The table, row by row:
[-0.58  1.27 -0.29  1.16 -0.88  0.04  1.1  -0.34 -0.46 -1.69  0.11 -1.34
  0.73  0.18  1.   -0.61 -1.35  1.3  -0.11  0.29  1.06 -0.26  1.    0.11
 -0.14  0.46  0.16 -0.26 -0.52 -0.52  0.27  2.05  0.62  0.41 -0.31 -0.56
 -0.1  -0.52  0.67  1.31  0.59 -0.36 -1.94  1.63  0.1   1.46 -1.34  0.83
 -0.58]
[-0.57 -0.49  1.09  0.47  0.58 -0.28 -0.56  0.74  0.27 -0.5  -0.34 -0.01
  0.36 -0.91 -0.89  0.3  -1.   -0.74 -0.54  0.24  0.44 -0.61 -1.68  1.15
  0.88 -1.   -0.11  0.48 -1.75 -0.64 -2.27  0.31  0.34 -0.48  0.81 -0.93
  0.1   0.68 -0.98 -0.65  1.24 -1.15  2.03 -0.39  0.23  0.59  0.51 -1.8
 -0.58]
[ 0.82 -0.55 -0.9   0.88 -1.6  -1.63  0.31 -0.27 -0.37 -1.51 -0.54 -0.52
 -1.03 -0.63  0.34 -0.54  0.   -1.15 -1.37 -0.12 -0.62  0.6  -0.19  0.71
  1.07 -1.2  -0.73  0.31 -0.24  0.27 -0.9  -0.9   0.17  0.65 -0.4   0.74
 -0.85  1.94 -0.47 -1.6   0.37 -1.98 -0.74  0.82  1.44 -0.53  1.23  2.12
 -1.39]
[ 1.96 -0.21 -1.07 -0.34 -0.89 -1.25  0.7   0.85 -0.25 -0.92  1.4   0.47
 -0.99 -3.14 -1.02  0.22 -0.87 -1.76 -0.91  0.3   0.58 -1.28 -0.28  1.07
  1.68  0.4  -0.09  0.19  0.   -0.11 -1.42 -0.01 -0.73 -0.39 -0.39  1.15
 -1.27  2.32 -2.33  0.03 -0.33 -0.77  0.08 -2.09  0.13  0.42  1.8   0.51
 -1.58]
[ 1.2   0.19 -1.38  0.42  0.5  -1.14  1.26  1.69 -1.07 -0.25  0.58 -0.69
  0.12 -0.04 -1.06 -0.63 -0.13 -1.21 -1.11  0.43 -1.28  0.34  1.44  1.65
  2.14  0.59 -0.78 -0.87 -0.2  -0.32 -1.13 -1.53  1.07  0.64  1.61  1.1
 -0.68  1.73 -1.41  0.47 -2.25 -0.46 -0.66  0.72 -0.83 -0.01  2.46  1.25
 -2.21]
[ 0.89 -0.46  0.   -0.3  -0.43 -0.18 -0.49 -0.41  0.87  0.53  2.37 -0.4
  0.85 -0.55  0.16 -1.88 -0.32  0.88 -0.53  0.92  0.59 -0.88  0.28  0.27
  1.36  0.05 -0.19  0.46 -0.48  0.46 -1.24  0.27  1.01  0.97  1.27 -0.89
  1.09 -0.44  0.66  0.94  0.73  0.28 -0.03  0.12  0.61  1.54 -0.13  0.4
 -0.28]
[ 1.    0.73  0.74  0.29 -1.32  0.14 -0.95  0.74 -2.    0.69  3.17  0.78
  1.63 -0.4   1.22 -0.81  0.69  1.42 -0.15  1.92  1.36 -1.65  0.62  1.21
  2.17  1.72  0.12 -0.43 -0.42 -0.62 -2.19 -0.47  0.3   1.47  1.53 -2.3
  0.09 -0.73 -0.03  0.78  0.07 -0.05  0.67  0.49  0.18  2.94 -0.72  0.4
 -0.6 ]
[ 1.19  0.8   0.77  0.71 -0.82  0.08 -0.82  0.5   1.27 -1.4  -0.04  0.13
 -0.09  0.49  1.44 -1.   -0.53 -0.15  0.07  0.93  0.66  0.79  0.47 -0.14
 -0.92  0.53  0.22  0.84 -1.04 -0.07 -0.69  0.92  0.13  0.64 -0.07 -0.82
  0.79  0.77  0.13  0.3   0.76 -0.76  0.72 -0.41  1.45  0.4   0.79 -0.03
  0.5 ]
[ 1.79  0.12  0.84 -0.62 -0.33  0.47 -0.27  0.28 -0.65 -0.33  2.13  0.57
  2.72 -0.6  -1.14 -0.63 -0.96  0.14  0.24  1.4   0.97 -1.34 -0.5   0.39
  2.9   0.77 -1.09 -0.78 -0.59 -0.22 -2.23  1.23  0.96  0.82  0.72 -1.72
  0.87  0.11 -0.94  1.02  0.57 -1.18  0.81 -0.19  0.18  2.53 -0.72 -0.94
  0.11]
[-0.44  0.78 -1.13  1.44  0.63 -1.    0.02  1.39 -1.69  0.48  0.2   0.04
  2.02 -0.16  0.43  0.44 -0.4  -1.74 -1.36  1.08  1.08 -0.56 -1.56 -0.23
  0.97  0.23 -0.19 -0.3  -1.37 -0.06  0.35  0.13 -0.39  0.21  1.76 -1.46
 -0.67 -0.3  -1.04 -0.17  1.29  0.05 -0.18  0.79  0.6   0.94 -1.46 -0.55
 -1.44]
[-1.36 -1.16  0.01  1.7  -0.54 -1.68  0.38  0.55  0.11 -0.95 -0.18 -0.31
 -0.25  1.24  0.87 -0.68 -0.56  0.07 -0.58  0.12  0.15  0.66 -0.13  0.77
  0.09 -1.17  0.04  0.52 -0.6   0.75 -0.1   0.06 -1.09 -0.86  0.49 -1.92
 -0.11  0.45 -0.11  0.52  1.1  -0.4  -0.02  0.7   1.31  0.04 -0.5   1.15
 -1.17]
[ 0.53 -0.53  0.55  1.37 -2.27  0.11  0.   -0.11  0.79 -2.05  0.41  1.19
  0.23  0.5   1.25 -2.12  0.69 -0.52 -1.31 -0.21  0.81 -0.22 -0.69  0.76
  1.22 -0.4  -0.39  0.73 -0.69  0.71  0.38  2.48  0.72 -0.38 -0.79 -0.26
  1.68 -0.17  0.58  0.24  2.55 -0.46  0.13  0.1   1.5  -0.27  0.03  0.55
  0.89]
[ 0.5   0.85 -0.94  1.02 -1.86 -0.87 -0.07  0.49 -0.92 -0.86  0.19 -0.32
  0.35  2.34  1.2  -2.9   0.02  0.65 -1.87  1.53  0.21 -0.06  1.14 -0.21
  3.22 -0.05 -0.63  0.31 -0.82 -0.91 -0.6   0.97  0.98  1.03  0.61 -2.41
 -0.8  -1.39  0.39  0.21  1.13 -0.18 -1.42  1.46  0.29 -0.13 -0.39  2.15
 -0.8 ]
[ 0.95  0.12 -0.76  0.2   0.2  -0.61  0.38  0.12 -1.9  -0.06  0.29 -0.59
  0.14 -0.76 -0.64 -0.34  0.4  -1.2  -0.43  1.32  0.12 -0.98  0.77  1.61
  1.07  0.18 -1.34 -0.32 -0.26 -0.46 -0.22  1.01  0.64  0.51 -0.62 -0.17
 -1.49  0.79 -0.71  0.37 -1.14 -0.83 -0.79  0.94 -0.79  0.53  0.76  0.91
 -2.43]
[-1.5  -1.03  0.03  0.33 -0.46 -0.96 -0.7   1.09  0.39  0.31  0.92 -0.67
  0.1  -0.65 -1.48  1.59 -0.03 -1.21  0.6   0.57 -0.34 -1.72 -1.7   2.43
  1.05  0.11 -0.23  1.66 -1.42  0.05 -1.31  0.51 -1.76  0.48 -0.1  -1.7
  0.16 -0.16  0.1  -0.11  1.84 -0.77  1.01 -1.67  0.16  0.62  0.21 -1.28
 -1.69]
[-2.   -0.52  0.59 -0.52 -0.79 -0.62  0.42  0.12 -0.26 -0.22  0.73 -0.08
  0.4  -0.34 -2.03  0.76  0.29 -0.71 -1.02  0.01  0.96 -0.42 -1.42 -0.54
  1.78 -0.08  0.61  0.93 -0.5  -0.25 -1.9  -1.15 -0.29 -0.87  0.39 -2.14
  0.34  1.1  -0.68 -0.43  0.84 -0.11  0.59 -1.52  0.44  0.7  -0.93 -0.13
 -0.37]
[ 0.63  0.04 -0.64  0.87 -0.83  0.01 -0.49 -1.02  0.37 -1.78  1.57  0.17
  0.06 -0.24  0.53 -0.81  0.33  0.11 -0.13  0.44  0.76 -0.15  0.02  1.52
  1.3   0.01  0.31 -0.56 -1.01  0.75 -1.08  1.64 -0.32  0.91 -1.56 -0.31
  0.45  0.44 -1.08 -0.56  0.28 -0.96  0.55 -1.61  0.81  0.94  0.02 -0.49
 -0.44]
[ 1.37 -0.43 -0.36 -0.9  -0.23  0.71 -0.73  0.49 -1.83 -0.18  2.77 -0.03
  2.61 -0.37 -0.26 -1.34 -0.54  0.33 -0.73  1.52  1.36 -0.54  1.24  1.17
  2.08  0.34  0.02  0.6  -0.95 -1.1  -1.76  1.76 -0.11  0.01  0.68 -2.6
  0.33 -0.96  0.48  0.5  -0.82  0.52  0.56 -0.78  0.36  1.99 -0.19  0.02
  0.17]
[-0.11  0.38 -0.41  0.73 -1.1  -0.01  0.3   0.04  0.72 -1.77  1.5  -0.05
  0.04  0.39  0.58 -0.65 -0.83 -0.03 -0.73 -0.24  0.79 -0.85 -0.09  1.46
  0.98 -0.59 -0.53 -0.18 -1.14  0.24 -1.73  0.29  1.03  0.11 -0.38 -0.45
  0.   -0.02 -0.23 -0.04  1.41 -1.22  0.66  0.34  1.35 -0.16  0.48  1.37
  0.29]
[ 2.25 -0.68  0.23  0.52  0.75  0.   -0.54  0.28  1.14 -1.02  1.19  0.81
  0.75 -2.35 -0.47 -0.48 -0.32 -2.04 -0.46 -0.32  0.44 -1.13 -1.03  0.69
  1.85  0.13 -0.52  0.32 -1.   -0.54 -2.5   1.3   0.41  0.47  0.11 -0.03
 -0.01  2.3  -1.86 -0.32 -1.23 -1.56  1.56  0.11 -0.18  0.56  1.45 -0.05
 -0.71]
[ 0.45  1.11  0.8   1.34 -0.53  0.16 -0.09 -1.3   1.37 -1.04  1.93  0.26
 -0.42 -0.37  1.69 -1.65 -0.26  0.48  0.61 -0.35  1.08 -0.9  -0.53  1.91
  1.    0.05  0.62  0.97 -1.16 -0.64 -0.01  1.89  1.09 -0.1   0.   -0.76
  1.39  0.01  0.14  0.74 -0.2  -1.18  0.98  0.34  3.27  1.63  0.3  -0.09
 -1.15]
[ 0.5   0.9  -0.04 -0.75 -1.24  0.07 -0.31  1.41  0.22 -0.6   2.92 -0.28
  2.72 -0.52 -0.33 -0.01 -0.22  1.12  1.05  0.4   0.22 -0.48 -0.04 -0.2
  2.88  0.3  -0.89 -0.57  0.33 -0.02 -1.18  1.25  0.94  1.04  1.72 -2.01
  0.63  0.25 -0.66 -0.18  0.72 -0.43 -0.21 -0.57  0.58  1.31 -0.7  -0.11
  0.37]
[-0.02  0.68 -0.2   1.71 -1.41  0.53 -0.22 -0.1  -0.36 -1.12  0.58 -0.5
  0.04  0.36  1.21 -1.45 -0.28  0.53 -2.25  0.73  0.32  0.21  0.87 -0.74
  0.42 -0.38  0.85  0.5  -0.08  0.61 -0.23  0.28  0.52  1.53 -0.19 -0.74
  0.33 -0.81  0.28 -0.52  0.72 -0.73 -0.76  1.12  0.8   0.31  0.72  1.77
  0.46]
[ 0.74  1.22 -1.57  0.16  0.33 -0.82  2.66  1.64 -2.78 -1.58 -0.23 -0.75
  0.92 -2.01  0.9  -0.83  0.01 -0.48 -0.62  1.36 -0.62 -1.17 -0.08  0.94
  1.56  2.5  -1.98 -0.53 -0.13 -1.32 -0.87 -1.99  0.38 -0.03  1.1   0.52
  0.06  0.6  -0.98 -0.9  -2.54 -0.58 -1.69 -1.02 -0.65  0.08  1.35  2.88
 -1.42]
[-0.43 -0.11 -3.04  0.72  0.03 -1.47  2.16  1.54 -1.17 -1.76 -1.3  -1.22
 -1.76 -2.99 -1.73  0.94  0.83 -2.71 -1.85 -0.41 -0.98  0.05 -2.17  1.27
  0.57  0.31 -0.7  -0.15 -0.94 -0.28 -0.11 -1.9  -1.34 -0.94 -0.46  1.27
 -0.9   1.65 -1.68 -0.84 -0.53 -1.55 -0.25  0.39  0.73 -0.05  0.   -0.11
 -3.42]
Each row mixes 2 hidden patterns of the same size, each with a weight. Each row also carries a little noise. Patterns are numbered from 0, in the order they first appear below.
Further rows, each followed by the numbers of its patterns, largest weight first:
[ 0.48 -0.59  0.61  0.84 -0.36  0.42 -0.83 -0.13  0.68 -0.93  1.05  0.3
  0.43 -0.43  0.13 -1.43 -0.14 -0.3  -0.18 -0.3   0.21 -0.75  1.35  0.55
  2.59 -0.62 -0.06 -0.02 -1.89  0.28 -0.69  1.24  0.79 -0.83 -2.43 -0.38
  1.73 -0.14 -0.3   1.34  0.43 -0.69  0.32 -0.29  1.07  0.78  0.76  0.2
  0.23] -> 0 1
[ 0.09  0.74 -0.93  2.9  -1.23 -0.56  1.15  1.02 -1.44 -0.77 -0.02 -0.48
 -0.66  1.48  1.31 -2.54 -0.61  0.29 -0.5   1.42  0.91 -0.78  0.59 -0.02
  1.62  1.7  -0.08 -0.28 -1.63  0.85  0.02  2.25  1.32  0.36  1.27 -0.71
 -1.15 -0.58 -0.95  0.24 -0.13 -0.74 -1.54  1.97  0.55  1.5  -0.7   1.96
 -1.32] -> 2 1
[ 2.04 -0.62 -0.92 -0.53 -0.43  0.99  0.5   1.79 -0.64 -0.85  2.14  1.09
  0.89 -2.85 -0.64 -0.03  0.01 -0.7  -0.93  0.14 -0.67  0.01 -0.2   0.95
  1.85  0.84  0.09  0.83  0.04  0.65 -1.55  0.02 -0.09 -0.32 -0.73  0.29
 -0.41  0.7  -2.2  -1.18 -1.28 -0.68  0.92  0.4   0.22  0.09  0.64 -0.27
 -2.01] -> 3 0
[-2.63 -0.02  0.03  2.33 -1.77 -2.43  0.83  0.6   1.12 -1.01 -0.98 -1.61
 -1.01  0.48  0.63 -0.28  0.58 -0.92 -0.84 -1.58  0.68  1.1  -2.59  0.07
 -0.12 -1.51  0.99  1.26 -1.9   1.3  -0.26 -0.72 -1.13 -0.27 -0.18 -0.5
 -0.68  0.82 -0.83 -0.65  2.56 -1.19 -0.16  0.02  1.6  -0.29  0.17 -0.27
 -0.99] -> 4 1
[ 1.07 -0.01  0.74  1.62 -0.92 -0.28 -0.48 -0.37  0.24 -0.37  1.71  0.37
 -0.22  0.51  0.74 -1.1   0.77  0.09 -1.25 -0.6   1.54  0.42  0.48  0.5
  1.59 -0.65 -0.15  0.09 -1.58  0.24 -0.98  0.7   0.93 -0.29 -1.31 -0.56
  0.43 -0.26 -0.01 -0.08 -0.12 -1.85  0.99 -0.33  2.07  0.55  0.54  0.09
  1.18] -> 1 0
[ 0.9   0.87 -2.01  2.02 -0.02 -1.18  0.45  1.38 -1.07 -0.49  0.73  0.4
  0.17 -0.18  0.51  0.94 -0.84 -0.05 -0.47  1.29 -0.19 -1.61  0.19  1.19
  1.5   0.13 -0.76 -1.28  0.22 -0.9  -0.14 -0.69  1.68  0.7   1.11 -0.26
 -0.03  0.54  0.1  -0.19 -1.49 -0.38 -0.95  0.24 -1.    0.07  0.59  2.04
 -1.9 ] -> 2 3
[ 0.39  1.08  0.28  0.93 -1.83  0.15 -0.91 -0.07  0.79 -1.64  0.6   0.17
  0.2   0.13  1.05 -2.42 -0.7  -0.88 -1.03 -0.62  0.68  0.37 -0.85  0.87
  2.14 -0.97  0.08 -0.04 -1.78  0.26 -0.75  1.52 -0.34  0.9  -1.07  0.04
  1.24  1.14 -1.03  0.12  0.55 -1.26  0.74  0.25  1.1   0.22  1.86  1.51
 -0.23] -> 1 0
[ 1.8   1.34 -0.95 -0.89  0.22  0.76 -0.28 -0.03  0.05 -0.44  1.5   0.28
 -0.37 -2.72 -0.35 -0.42 -0.31 -1.23 -0.29 -0.6   0.21 -2.03 -1.5   2.01
  2.57  1.05 -1.14  0.56 -0.37  0.12 -1.52 -0.15 -0.61  0.7  -0.39 -0.86
 -0.1   0.63 -1.73  0.49 -0.79 -0.71  1.05 -1.11  0.49  1.18  0.68 -0.22
  0.36] -> 0 3
[ 1.55 -0.08 -1.25  0.48  0.51 -0.49 -0.68  1.03 -1.27  1.12  2.1  -0.28
  2.75  0.11 -0.79 -0.65 -0.96  0.9   0.19  0.81  0.38 -0.49  0.54  0.29
  2.09  1.5  -0.55  0.52 -0.26 -0.42 -1.3   0.74  0.16  0.84  1.38 -1.63
 -1.25  1.02  1.04  0.72  0.12 -0.01  0.38 -0.36  0.73  2.42 -0.3  -0.25
 -0.11] -> 2 0
[-1.   -0.96 -1.42  2.38 -0.11 -1.24  2.17  0.3  -0.42 -0.67 -2.38 -0.42
 -0.34 -1.05 -0.93  0.61  1.61 -2.51 -2.17 -0.78  0.07  0.39 -2.12  0.9
  1.16 -0.37 -0.62  0.26 -0.82  1.01  0.73 -1.82 -0.05 -0.57  0.48 -0.74
 -1.41  0.95 -1.53 -0.51  0.49 -0.49  0.34 -0.82  1.5  -0.67  0.02 -1.05
 -2.15] -> 4 3
[ 2.76  0.48  0.58 -1.62 -0.97 -0.24 -0.03  1.   -0.26 -0.16  1.66  0.29
  1.79  0.45  0.4  -1.48 -0.35  0.73 -0.1   0.5   2.28 -1.01  0.42  1.82
  3.46  0.98 -0.21  0.36  0.39 -0.44 -2.11  0.37  1.35  0.97  0.86 -1.82
  0.52 -0.89  0.32  0.34  1.24  1.18  0.19 -0.77  0.67  2.02 -0.96 -0.41
  0.79] -> 0 2
[ 0.96  1.15 -1.2  -0.41  0.4  -1.05 -0.26  0.71 -0.68  0.22  1.57  0.4
  2.31  0.23 -0.39 -1.19 -0.59  0.36 -0.9   0.07  1.51 -1.34  0.82  0.4
  2.99  0.36 -0.4  -0.08 -1.16 -0.3  -1.34  0.97 -0.42  1.01  0.35 -2.06
  0.85 -1.13  0.1   1.11  0.35  0.24  1.43 -0.42  0.38  2.28 -0.9  -0.29
 -1.02] -> 2 0
[ 1.97  0.57 -0.46 -0.49 -0.89  0.06  0.71  0.02 -2.25  1.05  2.5  -0.47
  1.17  0.12  0.71 -0.75 -0.12  0.69  0.14  0.35 -0.63 -1.62 -0.6  -0.34
  3.11  0.55 -0.29 -0.54 -0.67  0.12 -1.51 -0.39  0.96  0.75  0.33 -1.26
  0.28 -1.4   1.03  0.85  0.02  0.62 -0.32 -0.4   0.58  1.5  -0.98  1.23
  0.63] -> 2 0
[ 1.68  0.28 -0.93  0.   -0.07  0.91  0.32  0.4  -0.03 -2.47  0.52  1.05
  0.64 -1.9  -0.33  0.88 -1.09 -0.14 -0.92 -0.19  0.75 -1.15 -0.71  1.06
  2.37 -0.21 -1.32  0.37  0.02  0.74 -0.38  0.33  0.2   0.89 -1.12  0.73
 -0.83  2.14 -1.28  0.04 -0.81 -0.47  1.42 -2.3   0.13  0.92  1.29  0.22
 -1.73] -> 3 0
[-1.92  0.41  1.35  0.42 -1.75  0.42  1.23 -0.23  0.47 -0.81 -1.29 -1.58
 -0.57  0.12  0.27 -0.13 -0.4  -1.2  -2.58 -0.57  0.43 -0.19 -1.    1.27
  0.12 -0.93 -0.13  1.08 -1.2  -0.33 -0.55 -0.52 -1.14 -2.05  0.23 -1.2
 -1.08 -1.34  0.2  -1.09  1.15 -0.47  0.39 -0.15  0.86 -0.25 -0.59 -0.16
 -1.06] -> 4 1
[ 1.4  -0.03 -0.54  1.38 -1.59 -1.23 -0.42  0.45  0.03 -0.33  0.17 -0.4
  1.02  1.62  2.01 -1.05  0.38  1.29 -1.3   0.1   0.83 -0.29  0.38 -0.76
  1.57 -0.44  0.37  0.03 -0.46 -0.29  0.56  0.75  0.74  0.35  1.18  0.01
 -0.2   0.13  0.29 -0.81  1.25 -0.01 -2.28  0.26  0.83  1.09 -0.03  1.67
 -0.98] -> 1 2
[ 0.46  1.07 -0.68  0.68 -0.55 -0.69  0.7   1.13 -1.35 -0.19  0.4   0.25
  0.92 -0.87 -0.37 -0.12  0.06 -0.17 -1.03  0.8   0.79 -0.28  1.18  0.15
  1.96  0.61 -1.01  0.13 -0.22 -1.04 -0.92 -0.33  0.66  0.33  1.7   0.41
 -1.57  0.72 -1.62  0.7  -0.68 -0.2  -0.7   1.08 -0.68  1.51  0.44  3.13
 -1.76] -> 2 3
[ 1.19 -0.6  -1.26 -0.18  0.    0.86 -0.3   0.01  0.27 -0.76  0.95  0.97
 -0.47 -1.61 -0.04  0.5  -1.47 -1.25 -0.42 -0.69 -0.43 -1.07  0.31  1.83
  0.92  0.91 -0.73 -0.52  0.82 -0.38 -1.78 -0.12 -0.38 -0.44 -1.57  0.24
 -1.27  0.1  -1.97 -0.28 -1.1  -0.68  0.83 -1.3  -0.65  1.11  0.12 -0.19
 -0.85] -> 3 0
[ 1.28  0.81 -2.26  1.5  -0.19 -0.89  0.35  0.48 -1.26 -0.8  -0.13 -0.75
  0.48 -0.62 -2.    0.35  0.01 -1.1  -1.35  1.3   0.48 -0.99 -0.08  0.69
  1.14  0.6  -1.22 -0.96 -0.52  0.2  -0.96 -1.36  0.62  0.2   0.24  0.53
 -0.15  1.32 -1.26 -0.09 -0.69 -1.33 -1.41  1.17  0.28  0.43  1.14  1.25
 -2.3 ] -> 3 2
[ 0.8   0.83  0.98  0.75 -0.52 -0.5  -0.03 -0.81 -1.2   0.37  1.5   0.76
  2.05 -0.39  0.06 -1.16 -0.28  1.15  0.18 -0.17  0.65 -0.38  0.17  1.43
  1.57  1.14 -0.78  1.21 -1.22 -0.79 -1.65  1.1   0.41 -0.31  0.15 -1.16
  0.08 -0.32 -0.33  0.18 -0.47 -0.35 -0.35 -0.36 -0.57  1.95 -1.18 -0.34
 -0.84] -> 0 2
[ 0.78  1.11  0.47  0.66 -1.8  -0.26 -0.3  -0.71  0.63 -1.76  3.03 -0.42
 -0.05  1.26  1.29 -1.78  0.61 -0.41 -0.01 -0.62  2.02 -0.43  0.01  1.63
  2.1   0.07 -1.07  1.17 -0.78 -0.35 -1.22  3.04  0.93  0.24 -0.52 -1.62
  1.36  0.56  0.33  0.87 -0.33 -0.48  0.9  -1.63  1.94  1.14  0.11  0.45
  0.53] -> 0 1
[-1.14  0.43 -0.66  1.77 -1.48 -1.22 -1.03  1.33  1.13 -1.92 -0.65 -0.64
 -1.36  0.96  1.43 -1.67 -0.22 -0.97 -1.85 -0.19  1.1   0.19  0.26  0.71
  0.74 -1.94  0.19  0.72 -2.02  0.94 -0.01  0.12 -0.82 -0.47  0.12 -0.61
  0.52  0.15  0.53  0.01  1.04 -0.84 -1.06  0.06  1.67 -0.55 -0.65 -0.77
 -1.84] -> 1 4
[ 1.93 -0.46  0.17 -0.09 -0.35 -0.61  0.84  1.07 -0.56 -1.01  0.62  0.23
 -0.23 -1.74 -0.71  0.07  0.09 -1.37  0.48 -0.6   0.48 -0.32 -0.12  2.6
  0.25  0.66 -0.46  0.38  0.32  0.19 -1.94 -0.05 -0.03 -0.2  -0.14  0.95
  0.74  2.41 -1.05 -0.81 -0.94 -0.15  0.26  0.    1.16  0.91  0.99  0.09
 -0.91] -> 3 0
[ 1.88  0.72 -1.39 -0.24 -0.23  0.43 -0.49 -0.02  0.33 -1.8   1.97  0.88
 -0.13 -1.91 -0.75 -0.2   0.11 -0.39 -0.4   0.26  0.77 -0.49  0.11  2.18
  1.31  0.5  -0.93  0.84 -0.75 -1.21 -1.46 -0.03  0.85 -0.65 -0.85 -0.77
  1.51  0.8  -0.67 -0.23 -1.33 -0.09  1.61 -1.54  0.27  1.3  -0.37 -0.39
  0.32] -> 0 3
[-0.98  0.67  0.76  0.36 -0.51 -0.77  0.67  0.73  1.13 -0.44  0.91 -0.67
  0.29 -0.85 -0.96  0.41  0.5   0.17 -0.73 -1.75  1.34  0.11 -2.64  0.8
  1.46 -0.71  1.67  0.84 -2.3   0.83 -0.56 -0.19 -0.01 -1.32  0.   -1.71
  0.08  1.49 -1.28 -1.58  0.88 -1.21  1.84 -1.52  1.26  1.1  -0.41 -1.13
  0.18] -> 4 0
[ 1.22 -0.41  0.    1.52 -1.67  1.22 -1.58  0.03  1.8  -1.83  2.31  0.49
 -0.71 -1.2   0.99 -0.31 -0.09 -0.03 -1.27  0.41  0.65 -0.03  0.75  1.04
  1.45 -0.32  0.04  0.56 -1.47 -0.15 -1.12  1.88 -0.09  0.29 -1.76 -1.9
  1.7  -0.25 -0.23  0.72  0.19 -0.95  0.44 -0.39  2.07  0.75  0.38 -1.11
  0.73] -> 0 1
[-2.48 -0.62 -0.63  0.01 -0.61 -1.07  2.13  0.76 -0.25 -1.78 -0.99 -0.68
  0.19 -1.94 -2.19  2.13  0.04 -2.15 -0.54  0.42  0.15 -0.8  -1.62  0.64
  0.78 -1.47 -0.71 -0.03 -1.31  0.8   0.36  0.21 -1.54 -0.79  0.06 -0.57
 -0.96  0.63 -1.66 -0.34 -0.1  -0.39  0.86 -1.23  2.27  0.35  0.26 -1.08
 -2.24] -> 4 3
[ 1.79  1.87  0.36 -0.22 -0.75  0.25 -1.34  0.42 -1.44  0.08  3.28  0.35
  2.54 -0.42 -0.6  -0.61  0.43  1.28  1.21  0.36  0.97 -1.85 -0.1   2.63
  2.29  1.71 -0.52  0.76 -0.47 -0.56 -1.64  0.94  1.09  1.08  1.49 -2.72
  0.16 -0.49  0.52  0.59  0.3   0.06  0.11 -1.44  1.19  2.84 -1.22 -0.18
 -0.73] -> 0 2
[ 1.94  0.5   0.05  0.03  0.02 -0.11 -0.06  0.8   0.21  0.    2.39  0.
  0.72  0.12  0.11 -0.4  -0.06  0.51 -0.28  0.06  0.73 -1.39 -0.07  1.24
  2.1  -0.61 -0.76 -0.25 -0.61  0.44 -0.84  0.75  0.08  0.37  0.82 -1.7
 -0.37 -0.36  0.77 -0.49  0.35 -0.26 -0.2  -0.85 -0.07  0.07 -1.65  0.93
  0.46] -> 0 2
[-0.37 -1.35 -0.03  1.6  -0.75  0.93 -0.05 -1.03  0.25 -1.86 -0.11 -0.26
 -1.4  -0.65  2.49 -1.3   0.11 -0.36 -0.94  0.86  1.14 -0.08 -0.23  1.38
 -0.03 -0.14 -0.49 -1.16 -0.7   0.22 -0.4   0.71 -1.09 -0.36 -0.13  0.74
 -0.05  1.22 -1.02 -0.3  -0.16 -1.56 -0.88  0.14  1.87 -0.2   0.56  1.07
 -0.32] -> 1 3
[-1.14  0.36 -0.78  0.68 -1.66 -2.24  1.05  1.49 -0.11  0.41  0.81 -1.11
  0.4   0.8  -0.47 -1.38  0.65 -0.63  0.11 -0.16  0.12 -1.33 -0.57  0.89
 -0.16  0.5   0.35  1.11 -1.72 -0.93  0.19 -1.7   0.1  -0.72  1.64 -0.57
 -0.41 -0.76 -0.05 -0.61  1.88 -0.21 -0.63 -0.05  0.3   1.3  -1.16  0.
 -0.74] -> 4 2
[ 0.58  1.    0.3   1.39 -0.87 -0.2   1.18 -0.01 -0.76  0.45 -0.08 -1.71
  0.56  1.25  1.9  -0.9  -0.32  1.08 -0.71  1.4   0.43  0.26  1.2   0.37
  1.26  0.17 -1.51  0.18  0.   -0.04  0.11  0.28  2.03  0.79  0.8  -0.94
  0.79 -2.66 -0.03  0.14  0.73 -0.5  -0.87  0.76 -0.18  1.22 -1.01  0.79
 -0.63] -> 2 1
[-0.65 -1.    1.04  0.52 -0.72 -0.92 -2.04  0.85  1.14 -1.35  1.39  0.64
  0.33  0.25 -0.41  0.67  0.86 -0.64  0.24  0.18  0.3  -0.55 -1.68  0.84
  0.98 -0.23 -0.97  1.22 -0.74 -0.67 -1.    1.57 -0.69 -1.72 -0.66 -1.52
  1.03  0.98 -0.17 -0.18  0.92 -0.12  2.38 -2.25  1.14  0.27 -0.75 -1.31
 -1.  ] -> 0 4
[ 0.1   0.58  0.02 -0.51 -0.01  0.34 -0.19  0.   -0.72 -0.23  1.9  -0.31
  0.71  0.66  0.5   0.13 -0.92  0.65 -0.46  0.99  0.7  -1.79 -0.45  0.19
  1.62  1.72  0.24  0.36  0.69 -1.02 -0.89  0.43  1.   -0.64  2.04 -1.
  0.33 -0.48  0.13  0.74  0.03  1.33  0.45 -0.04 -0.21  1.91 -1.95  0.73
 -0.13] -> 2 0
